0: [188 201 117  84 134 147 185 140  94 147 172  74]
1: [ 85 131 130  63 188  91 218  63 140 170 118 131]
2: [198 186 113 113 115 158 153 146  90 120 195  74]
3: [107 127 216  78 114 130 118 112 104  91 136 127]
4: [ 29 152  91 157  63  94 143 152 161 115 123 181]
5: [ 34  90 187 184 125  42 102 169 149 107  80 188]
6: [101 124 100 232 134 127 120 179  77 188 138 162]
7: [140 101  26 146  78 168 122 131 110 176 145 155]
8: [ 81 142 146 148 157 109 129 128 130 128 243 175]
9: [ 93 147 141 113 130 155 136 107 162 104 195 138]
10: [136 163 127  84 147 139 172 159 113 129 193 111]
11: [114 121 220  62 118 137 120 110 114  85 141 118]
12: [ 95 124 146  85  93 101 136 107 240  87  77 182]
13: [ 20  41 161 176 102 101  71 130 123  97 123 182]
14: [142 168 160 115  90 145 134 134  98 123 157 109]
15: [106  98 136 181  74 108  43  87 130 139 103 117]
16: [113 111 148 180  86 111  36  79 123 134 107 110]
17: [210 161 108  78 192 154 212  86 134 132 132 116]
18: [118 149  84  77 114 159 203 139  85 180 111 111]
19: [ 95 113 126 221  73 127  30  91  77 163 123 144]
20: [138  97 139  64 151 110 150 117 219 104  74 133]
21: [107 124 134 175 102  96  61 119  57 119 192 128]
22: [137 147 101 127 145  77 123  99  77 185 118  72]
23: [121  86 155 107  90 145  60 140 170  65 102 137]
24: [132 192  98  66 121 156 223 146 116 147  92 120]
25: [ 98 123 124 158 102 111 110 181 111 134  86 111]
26: [197 112 156 101 139 175  73 163  70  82  89   3]
27: [162 109  83 235  80  97  85 111 186 177 145 154]
28: [ 92 156 115 131 128 129 109 146 106 112 195 132]
29: [107 119 158 224  89 130  82 159  39 162 112  42]
30: [116 149 128 153 142 145 127 169 120 140 146 152]
31: [ 83 127 121 173  89  95 133 187 105 144  90 102]
32: [ 83  98 127  83 118 133 164 117 181 104  36 115]
33: [138 162 134 213 110 152  87 153 111 150 170 114]
34: [ 59  57 226 140 193 137 105 148 128  63  74 141]
35: [156 117 104  61 127 162 163  84 156 124 111 101]
36: [124 164  88 113 145 120 125 118 169 149 229 179]
37: [118 105  97 122 127 161 124 142 136 143 104 128]
38: [134  68  84 207  80 144  90 127  98 183  41  99]
39: [211 127  75 149 123 171 128  97 116 181  79  77]
40: [114 126 163  75 112 168 117  83 161  79 201 114]
41: [179 161  89 101 110 186 140 143 104 160 139 152]
42: [186 116 131 151 102 190  55 164 107 131  80  66]
43: [ 60  73 146 182 160  88 112 122  92 124 111 187]
44: [188  67 119  46 138 186 131 139 115  89  31  53]
45: [109 166 209  99 168 101 154  90  60  68 181 136]
46: [ 91  96  85 119 146  97 122  95  57 148 141  57]
47: [138  92  55 143  86 159 116 127 119 157 148 160]
48: [ 33 153 112 155 111 115 120 207 173 143 119 238]
49: [186 146 122  59 124 147 186 159 102  90  99  65]
50: [135 127 115  99 135 106 135 159 161 101  90 213]
51: [102 178 134  82  77 128 163 121 154 165 169 180]
52: [146  87 162 173 106 156  53 177 144  80 136 105]
53: [149  74  85 166  86 143 109 121 122 172  17  97]
54: [ 97  59 132 141 132 150 140  97 120 125  77 107]
55: [168 107 132 103  92 138  97  58 157  91 168 105]
56: [145  71 144 112 120  93  20 113 186 112 114 104]
57: [ 42 145  76 105  83  91 119 147 113 149 121 134]
58: [ 80 107 153  92  95 107 120 113 244  79  65 198]
59: [116 174 124  63 139 104 205 153 165 125 121 154]
60: [139  97 167  63 211 118 186 120 149  91  99 148]
61: [ 52 147  89 115 124  79 149 145 124 140 180 233]
62: [140  93  68 255  82 140  55 141  77 198  31  23]
63: [123 114 142 121  86  83  79  51 255  93 141 148]
64: [ 89 109 103 132 155  94 124 104  61 147 137  71]
65: [103  65 141 172 116 119 132 101 118 126  87 128]
66: [155 119 128 110 104 130 100  56 135 102 178  92]
67: [ 93 120 131 163  96 114  62 141 119 156 141 213]
68: [ 86 107  93 215  90 129  48 218  33 137 123 133]
69: [ 90 102 158 108 168  60 173 140 209 101 105 175]

[ 35 108 142 121 116  29  92  99 174 138 184 203] 61
[ 54  63 148 190 166  78  96 128  86 124  85 186] 43
[156  99 173  46 217 125 202 120 142  88  94 139] 60
[126 132 116 105 121 151 160 121 125 140 117 155] 37
[111  85 135  96  82 155  57 141 180  59 110 144] 23
[162 122 145 166 142 137 119 127 178 114 144 167] 30
[ 81 112  82 228 130 121 102 193  45 176 183 170] 6
[182 144 164 130 172 182 167 195 145 121 132 165] 30
[128 118  79  72 138 150 163 122 152 106 114  67] 35
[ 70 123 154 114 130  93 146 136 202 130 114 135] 69
[109 144 107  64 198  92 216  74 110 191  95 111] 1
[134 125 116 101 123 109 121 148 158  99 105 217] 50
[ 93 158 147 153  79 128 128 121 120 162 255 175] 8
[113 102 103 126 131 143 144 151 151 121  90 145] 37
[162 159 195  82 205 126 179 137 108  83 131  39] 49
[196 129 111 172 126 152 107 107 112 171  72  63] 39
[173 110 120 134 112 186  65 166 129 128  73  74] 42
[150 177 170  97 112 154 159 144  91 131 146  90] 14
[ 96 139 110 151  91  92  99 171 103 111 163 148] 28
[ 65  59 130 251  92 138  18 174  41 122 119 132] 68
[250 136  64 190 155 185 111  99  78 175 168  89] 39
[135 128 147 187 117 105  93 131 132 108 232 182] 8
[219 169 177  93 169 132 163 124 208 108 166 130] 17
[196 139  94 148 115 161 113 115 104 163  74  50] 39
[157 148  88  80 146 166 192 121  90 167 114 117] 18
[140 168 109 183  42 137  66 142 131 146 131  99] 33
[127 158  93 120 139 125 123 109 174 138 224 179] 36
[115  87 177 144 140 132  81 183 131  91 104  82] 52
[102 142 112  54 194  92 227  69 132 182 113 128] 1
[ 33  70 198 124  69  82  75 155 129  48 122 195] 13
[153 120 108 177 178  81 152 108 111 150 137 160] 30
[218  99 123 155 160 173  76 153  56 145 163 101] 42
[147 118  86 195 203 101 151  91  82 190  94 115] 22
[ 64  62 231 133 190 144 107 163 125  58  92 145] 34
[ 93 146 165 149 165  43 132 113 162 129  77 174] 69
[180 157 118 196 140 163 117 150  93 177 144 108] 33
[220 156 122  91 191 162 192  80 139 125 121 108] 17
[105 132 130 183 101 149 132 168 141 139 162 187] 30
[207 192 109 141 112 170 152 149  77 139 183  66] 2
[140  89 146  73 134 106 136 109 236 104  64 132] 20
[122 150 200  96 172 118 147  85  68  76 165 119] 45
[210 122 122 146 104 217  62 174  98 143  71  65] 42
[134 116 162  73 159 143 170  94 148  78 100 127] 60
[ 99 172 136  71  87 134 157 114 157 156 167 169] 51
[ 36  80 194 123  68 100  64 160 125  44 118 167] 13
[117 129 104 112 109 117 109 157 159  97  96 229] 50
[120 161 178  23 181 129 184  67 169  82 128 110] 60
[149  98  74 255  66 140  51 135  83 186  35  13] 62
[136 120 175  64 163 145 170  95 140  75  85 125] 60
